In the rows, 128 means zero.
Each row is a point on one shape in 20 dimensions made of curled strands that fork but never close a loop.
Z692: [109  90 124 131 135 103  84  73 116 145  94  85 154 110 153  99 137 145
 172  54]
Z116: [ 96 122  61 125 120 145  98 129 127 125 138 131  79 115 137 134 102 104
 125 112]
Z906: [113 121  80 140 100 171  91 119 148 136 151 133  61 114 150 136  95 104
 131 109]
Z326: [123 122  90 149  88 186  87 115 160 144 159 136  52 115 157 135  92 106
 135 109]
Z122: [157 141 157 146 159  85  79  87 150 169 127 155 126  94 111  84 107 138
 160 114]
Z59: [151 135 168 114 133 143 165 148 113 102 124  87 165 184 112 161 171 132
 116 163]
Z333: [134 137 100 147  97 177  89 117 169 141 166 152  66 100 159 128  98 102
 137 119]
Z994: [107  83 144 127  87 177 178 132 134  76  85 122 132 111 112 161 125 156
 125 125]
Z931: [114  54 111 151 149 103 111 108 110 158 110  71 141 142 143 126 114 153
 112  95]
Z793: [152 132 155 145 157  83  75  77 149 165 122 149 128  94 111  86 107 139
 163 109]
Z798: [151 135 168 112 133 144 163 146 113 102 125  86 165 185 112 161 174 132
 115 163]
Z425: [134 142 104 144 101 171  89 119 171 139 168 157  70  95 158 126 101 101
 138 124]
Z694: [131 132 104 150  78 174 114 131 156 137 149 138  67 125 156 136  99 117
 135 116]
Z740: [140 162 141 130 110 135  95 126 178 143 164 184  91  75 148 121 109 103
 149 145]
Z911: [ 94 115 113 110 107 136 163 142 104  89  84 121 139 121 104 152 150 140
 101 145]
Z196: [152 137 182  91 149 171 132 119 107 115 137  67 180 185 109 162 218 132
  89 163]
Z909: [ 94 121  59 123 122 142  97 130 125 124 137 131  79 115 137 134 102 102
 124 112]
Z957: [148 131 157 119 122 120 194 164 129  92 113 122 163 175 111 156 131 128
 137 157]
Z272: [108  80 147 129  83 182 178 131 136  74  87 122 131 111 115 163 121 159
 130 125]
Z95: [136 152 118 136 106 153  90 124 176 138 168 169  82  83 155 124 106 102
 143 137]
Z461: [153 136 175 104 141 156 146 134 109 108 132  73 171 185 112 164 197 133
 103 164]
Z890: [147 166 158 131 116 124 103 125 177 147 160 192  99  72 141 120 108 108
 155 148]
Z711: [118  68 113 156 138 107 108 116 111 159 122  82 127 146 127 136 109 142
 100  99]
Z36: [172 165 169 147 167  93 101 114 151 177 141 178 124  93 113  83 113 133
 156 129]
Z774: [141 162 145 130 111 131  97 126 177 143 164 186  94  73 146 120 109 105
 151 146]
Z870: [134 138 112 148  79 156 133 144 146 125 139 138  87 137 151 132 107 124
 134 117]
Z480: [107  52  98 142 146 101 110 109 104 166  99  63 152 138 164 108 124 160
 127  77]
Z436: [180 188 196 146 172 102 129 127 154 168 152 198 129  86 111  95 115 123
 162 139]
Z261: [ 91 119 106 107 108 128 158 145  98  92  89 122 141 121 108 151 151 138
  98 148]
Z252: [149 139 189  75 156 185 119 103 106 124 143  66 194 185 104 158 241 132
  78 161]
Z15: [166 154 163 147 164  88  90 103 151 176 134 169 123  95 112  83 110 136
 157 124]
Z800: [131 132 104 150  77 174 113 131 156 137 149 137  66 125 156 135  99 116
 134 115]
Z948: [ 60 140  23  78 167  90 111 155  87 104 102 128 124 124 106 131 124  98
 105 120]
Z921: [133 137 102 146  98 177  89 119 169 141 167 153  67  97 159 127  99 102
 137 120]
Z845: [103 102 128 118 100 155 172 136 117  82  81 120 133 117 103 153 142 146
 111 135]
Z737: [ 66 136  29  87 158  99 108 149  92 109 109 130 115 122 111 132 118  98
 110 119]
Z770: [136 149 112 137 105 159  89 123 174 137 168 164  78  86 156 124 106 101
 141 132]
Z821: [ 88 120 103 106 110 125 157 146  96  93  90 122 143 120 109 152 149 137
  98 148]
Z781: [ 65 128  71  93 125 104 140 158  83  99 105 124 149 114 124 150 127 126
 101 145]
Z421: [148 132 159 118 125 126 187 161 124  95 115 110 163 178 110 157 141 130
 132 159]
Z216: [148 139 189  73 157 185 118 101 107 126 143  66 194 184 104 157 242 132
  78 160]
Z830: [178 179 183 146 170  99 117 125 152 176 148 190 127  90 112  88 115 128
 157 135]
Z487: [119  84 110 159 127 112 108 129 110 160 133  92 116 148 119 140 106 139
  89 100]
Z286: [148 140 190  69 157 190 115  97 106 129 145  66 199 185 101 155 248 131
  74 158]
Z350: [111  92 131 132 137 101  81  64 121 139  94  88 153 107 147 102 133 145
 174  57]
Z133: [150 140 161 119 134 116 198 155 130  96 123 135 171 171 120 129 138 128
 143 155]
Z746: [148 130 156 121 123 116 200 166 133  90 111 133 164 172 112 152 123 127
 141 155]
Z881: [147 130 156 121 121 115 199 166 133  90 110 132 163 172 111 156 121 126
 141 154]
Z467: [136 172 138  93 194 106 202 123  97 110 172 172 181 150 163  61 169 113
 158 170]
Z118: [102 120  68 130 113 154  96 125 134 129 144 132  73 114 143 135  99 104
 127 111]
Z79: [136 156 124 133 107 148  91 125 177 139 167 173  85  80 153 122 107 101
 144 140]
Z574: [118 121  86 146  93 181  89 117 155 140 156 136  55 114 154 136  93 106
 134 108]
Z323: [103  65  88 140 123  99  90 119  96 187  96  71 151 132 177  78 146 149
 150  44]
Z759: [107  53  95 142 142 101 106 111 102 170  97  64 152 136 169 101 128 159
 132  70]
Z91: [146 163 150 103 173 110 202 131 109 105 162 159 180 156 152  78 169 120
 156 167]
Z88: [ 53 145  19  64 178  79 115 161  78 102  93 127 135 128 101 131 132  96
 101 122]
Z112: [135 138 120 147  85 145 144 150 137 116 132 138 103 146 146 131 111 128
 134 118]
Z768: [134 138 116 148  81 149 139 147 141 120 136 138  95 142 148 132 110 126
 134 116]
Z359: [145 130 149 127 116 120 187 161 129  91 116 134 155 170 119 147 119 127
 141 142]
Z542: [110  90 126 132 136 102  83  71 117 144  94  85 155 108 153 100 135 144
 173  54]
Z620: [ 98 111 120 112 105 143 167 141 109  86  82 121 136 120 104 152 149 140
 104 142]
Z204: [149 134 158 121 127 117 199 161 132  93 115 133 166 172 114 144 128 127
 141 153]
Z648: [127 129 111 182 108 108 138 173 103 123 147 116  92 135 106 138  79 160
  59 140]
Z401: [150 132 156 145 157  83  74  76 150 164 121 147 129  94 111  87 106 139
 163 108]
Z337: [141 121 152 143 152  83  70  61 148 153 114 133 132  93 113  91 105 140
 168  97]
Z345: [125 120 107 172 110 112 130 164 104 137 145 108  94 141 109 142  87 155
  64 122]
Z541: [148 132 158 119 124 122 190 162 127  94 113 116 164 177 111 157 135 129
 134 159]
Z979: [112  50 106 148 150 101 112 107 107 159 105  66 146 141 152 121 118 157
 118  89]
Z474: [ 79 125  90 102 113 115 149 152  88  96  98 124 147 119 117 153 143 134
  98 150]
Z175: [134 174 137  90 200 105 202 121  94 112 173 174 180 149 167  58 168 112
 160 170]
Z336: [ 77 128  39 104 143 116 104 141 105 114 121 130 100 119 122 133 110 100
 115 117]
Z211: [ 90 119 106 107 108 129 159 146  99  92  88 121 142 121 107 151 150 139
  99 148]
Z868: [150 138 187  81 153 181 124 108 106 121 141  66 189 185 105 160 234 133
  83 161]
Z84: [127 123  95 153  83 192  89 114 164 147 160 138  49 116 160 136  91 107
 137 109]
Z463: [135 138 116 147  81 149 138 148 142 120 136 138  94 141 149 132 109 126
 134 118]
Z418: [180 193 206 147 171 103 135 126 154 161 152 203 130  81 110 101 113 120
 165 141]
Z234: [117  61 113 155 143 104 108 112 111 159 117  78 133 146 133 133 111 145
 105  98]
Z629: [ 77 124  89 100 114 114 148 152  89  97  98 123 146 119 118 152 142 134
  98 150]
Z664: [120  78 111 159 130 110 106 123 111 161 129  88 119 148 122 137 108 139
  93  98]
Z859: [124 122 107 173 111 111 131 165 104 135 145 110  94 140 109 142  85 155
  64 125]
Z3: [ 67 127  74  96 122 105 141 156  84  99 105 124 149 115 123 151 129 129
 100 146]
Z922: [138 136 130 143  96 132 158 154 129 103 127 137 124 158 137 133 114 130
 138 120]
Z405: [173 166 170 147 167  93 102 115 152 178 142 180 123  93 112  83 113 132
 155 130]
Z44: [150 138 183  90 150 173 129 116 106 116 139  67 181 184 109 161 224 133
  88 163]
Z537: [143 124 154 144 153  83  70  65 148 156 116 137 131  93 113  90 105 140
 167 100]
Z124: [154 149 161 116 147 116 200 146 126  99 138 143 176 166 133 109 154 127
 147 158]
Z410: [179 184 190 146 172 100 123 128 152 171 150 194 128  88 112  92 116 125
 159 139]
Z269: [134 138 118 148  83 146 142 148 139 117 134 137  99 145 147 130 110 127
 135 118]
Z363: [155 140 156 146 159  85  80  86 150 169 126 155 126  95 112  84 106 137
 160 114]
Z300: [146 129 150 126 118 119 189 162 130  91 115 134 157 170 117 150 118 127
 140 145]
Z330: [112  51 106 148 150 102 112 107 109 159 106  67 145 141 150 120 117 156
 116  90]
Z786: [ 96 114 115 110 105 138 164 142 105  88  85 121 137 119 104 152 151 140
 101 143]
Z74: [170 184 199 142 149 107 129 123 166 158 152 206 116  75 117 110 109 117
 165 143]
Z706: [149 168 164 133 120 121 107 125 176 149 160 195 100  72 137 118 109 108
 156 148]

Start at the first point of each line and follow the strands to each of the others. Where do the paths split? Write each fork as brackets around the two groups it separates, the group with the point that comes earlier in the line first. The first line is answered.
Z692 Z59 Z620 Z175 Z323
(((Z59 Z175) Z620) Z323)
Z3 Z91 Z345 Z461 Z786
(((Z91 Z461) Z345) Z786)
Z116 Z994 Z467 Z363 Z216
(Z994 ((Z467 Z216) Z363))
Z798 Z286 Z436 Z91 Z786
(Z286 ((Z436 Z786) Z91))
Z474 Z252 Z74 Z91 Z786
(((Z252 Z91) Z74) Z786)
Z768 Z91 Z74 Z868 Z118
((Z91 Z868) (Z74 Z118))
Z91 Z418 Z629 Z467 Z59
(((Z418 Z629) Z59) Z467)
Z91 Z175 Z336 Z15 Z59
(Z175 ((Z336 Z15) Z59))
Z336 Z948 Z487 Z59 Z133
(Z948 (Z487 (Z59 Z133)))
Z336 Z931 Z59 Z175 Z88
((Z931 (Z59 Z175)) Z88)
Z436 Z196 Z323 Z737 Z91
(((Z196 Z91) Z737) Z323)
Z463 Z91 Z59 Z948 Z740
((Z91 Z59) (Z948 Z740))
Z911 Z133 Z363 Z994 Z868
(((Z133 Z868) Z363) Z994)
